(in the rows, 128 means zero)
A single turn carries every row of the set below to another of its rows. Some are shown first; where does it send the rows asked next?
Nabu: [114 151 103 113 102 152 116 121 171 158 139  78 120 129 118 135 113 144
  98 140 161 147 139 113  94 104 138 108 155  93 106 142 117 162 149 142
 140 104 132 158 119 133 119  87 144 132 116 132 138 138 107 101 108 145
  91 137 149 139 124  95  59]
leti: [112 150 109 105  98 137  99 122 159 144 121 116 152 145 141 192 122 107
 117 133 154 148 135  98 106 133 137 144 106  99 121 123 129 142  98 126
 132 103 154 137 126 117 137 104 158 146 158 151 137 117  90 118 116 126
 116 144 143 140 135 106 102]
kekez: [116 139 105 122  99 137 110 124 150 146 123 107 100 129 137 159 123 130
 152 127 155 145 123 123 106 103 141 148 117 164 151 139 138 184 151 131
 184 110 174 133 104  99 126 133 133 165 155 138 131 125  91 107 121 146
 103 150 140 150 133 114 103]
fome: [113 142  98 129 109 134 114 133 146 146 120 111 104 125 142 148 110 141
 145 134 153 147 129 138 101 108 135 146 119 160 155 140 143 183 142 130
 185 110 166 124 109  99 127 123 131 179 152 142 123 125  92 107 121 148
  98 143 138 150 137 113 104]
figak: [114 135 104 113 115 143 111 134 131 142 143 107  98 144 150 100 116 136
 113 135 153 135 124 118 110 125 123 106  72 105 153 120 147 209 109 132
 160 108 130 134 124 107 109 101 142 128 122 143 132 117 153 120 120 136
 103 144 134 134 145 107  99]
Furo: [114 128  97  99 103 144 102 103 128 147 125 105  91 157 138 110 123 126
 125 132 149 131  99  98 115 114 128 106  87 111 134 110 129 212 117 138
 162 117 137 140 131 111 121 109 148 123 143 139 150 116 150 116 106 128
 105 151 138 129 140 104  99]
buz: [114 139 106 123 131 134 131 128 164 145 124 102 159 139 134  78 117 132
 110 126 155 101 125 108 102 116 135  95 161 108 147 144 127 172 159 127
 149 110 136 132 116 106 116 123 158 100 103 151 135 125 105 129 120 135
  99 139 141 144 129 111  80]
nin: [112 143 108 129  98 136 115 133 146 145 117  93  97 124 142 152 110 129
 145 130 156 141 125 134 110 104 137 147 111 162 153 133 148 178 142 133
 190 107 158 134  96 101 122 125 134 170 146 137 133 131  91 109 126 149
 104 135 128 149 133 116 102]
pono: [121 158 105 102 111 152 121 130 167 158 157  92 147 131 136 131 132 147
 103 134 164 149 143 118  79 103 142  96 147 109 106 141 116 169 151 145
 142  92 145 158 115 101 121  90 138 124 122 132 132 137 103 106 107 146
  88 156 152 135 149 113  63]
rebo: [109 137 104 125 124 126 128 113 162 138 117 109 151 138 133  82 110 133
 109 130 148 104 123 102 106 106 141  98 178 104 145 139 125 170 160 125
 149 123 136 124 127 119 119 117 156 108 103 156 137 119 109 126 120 134
 103 138 145 146 128 105  78]
Dake: [111 150 101 118 106 136 103 126 163 147 157  99 133 143 138 127 117 147
  96 135 146 158 135 121  86 100 142 102 161 106  99 130 128 161 137 147
 155 116 137 152 122 111 119  70 133 138 109 142 136 133 103  99 113 138
  98 145 148 139 139 109  44]
puvag: [101 139 111 126 120 121  70 128 128 123 104 128 140 137 150 141 101 149
 132 146 129 137 144 111 114 123 151 115  93 110 136 123 116 166 133 126
 177 118 143 103 114 111 139  95 138 129 157 152 131 108 114 114 128 131
 122 138 150 139 164 107 136]
buso: [110 154 105 134 126 137 114 134 192 139 108 113 132 137 159  96 115 131
 132 154 158  96 127 119  96 127 143  99 155 143 141 141 144 140 134 116
 155 110 132 144 127  96 154  83 156 150 152 156 120 107 122 123 119 139
 101 140 147 128 143 116  58]
Tuta: [109 153 126 130 105 142 118 124 199 134 104  96 119 129 154 113 119 111
 130 149 164  93 126 104 117 111 157 100 152 138 142 136 149 137 143 113
 158 108 133 155 117 108 148  93 164 132 140 147 132 109 128 123 126 142
 116 139 137 129 140 109  61]
maka: [112 135 103 121 125 127 123 118 158 140 122 108 161 149 138  80 120 129
 113 122 147 105 116 104 100 108 139  93 172 117 136 133 125 174 158 133
 160 121 136 128 122 101 120 116 155 101 108 153 143 122 103 126 120 130
 104 143 141 141 136 117  72]
ruk: [102 135 120 134 117 136  69 142 141 132 101 104 122 135 134 140  93 141
 131 138 136 131 146 105 125 135 141 119  74 100 140 130 122 163 132 127
 172 112 130 116  99 124 131 106 148 117 150 147 131 116 113 117 133 131
 120 126 143 141 142 100 135]
rebol: [114 137  93 101 113 139 119 104 127 139 130 124 101 134 148 110 118 140
 117 143 155 140 122 110 107 110 133 109  95 101 151 122 127 217 124 125
 149 111 145 123 142 121 122 107 140 138 139 145 131 109 160 116 107 139
 101 154 144 135 157  92 114]
bapel: [109 136 114 115 119 139  69 131 133 138 100 111 139 145 137 142 116 142
 142 136 137 128 133  96 114 131 144 112  77 116 129 131 103 172 139 134
 172 106 146 116 103 105 142 113 150 108 173 145 138 116 108 119 120 130
 113 142 150 135 155 113 138]
vomu: [112 155 103 109 107 133 105 134 156 144 127 126 160 142 150 186 116 117
 112 138 154 153 141 110  97 137 132 139 105  99 127 125 132 142  94 125
 134  97 150 129 130 110 137  97 155 153 154 155 127 117  88 119 116 128
 109 142 144 141 142 109 104]
Besu: [109 153 110 111 100 134 100 132 156 145 123 111 154 146 148 186 116 107
 112 134 152 150 134 108 105 137 134 138  97 101 122 118 139 135  87 131
 143 102 140 134 123 110 135  97 157 147 150 152 135 120  86 118 122 127
 116 134 135 138 136 112  97]
fop: [115 147 116 130 120 147 106 130 205 137 121 118 125 134 149 111 133 124
 141 142 163  98 131  96 106 120 152 104 156 141 144 156 139 150 149 111
 144 105 154 153 122 104 149 100 162 130 153 153 120 102 127 125 117 134
 104 160 160 134 139 110  61]

nin goes to kekez
vomu goes to Besu
And these:
maka goes to rebo
Tuta goes to fop
Furo goes to rebol
pono goes to Dake
ruk goes to bapel

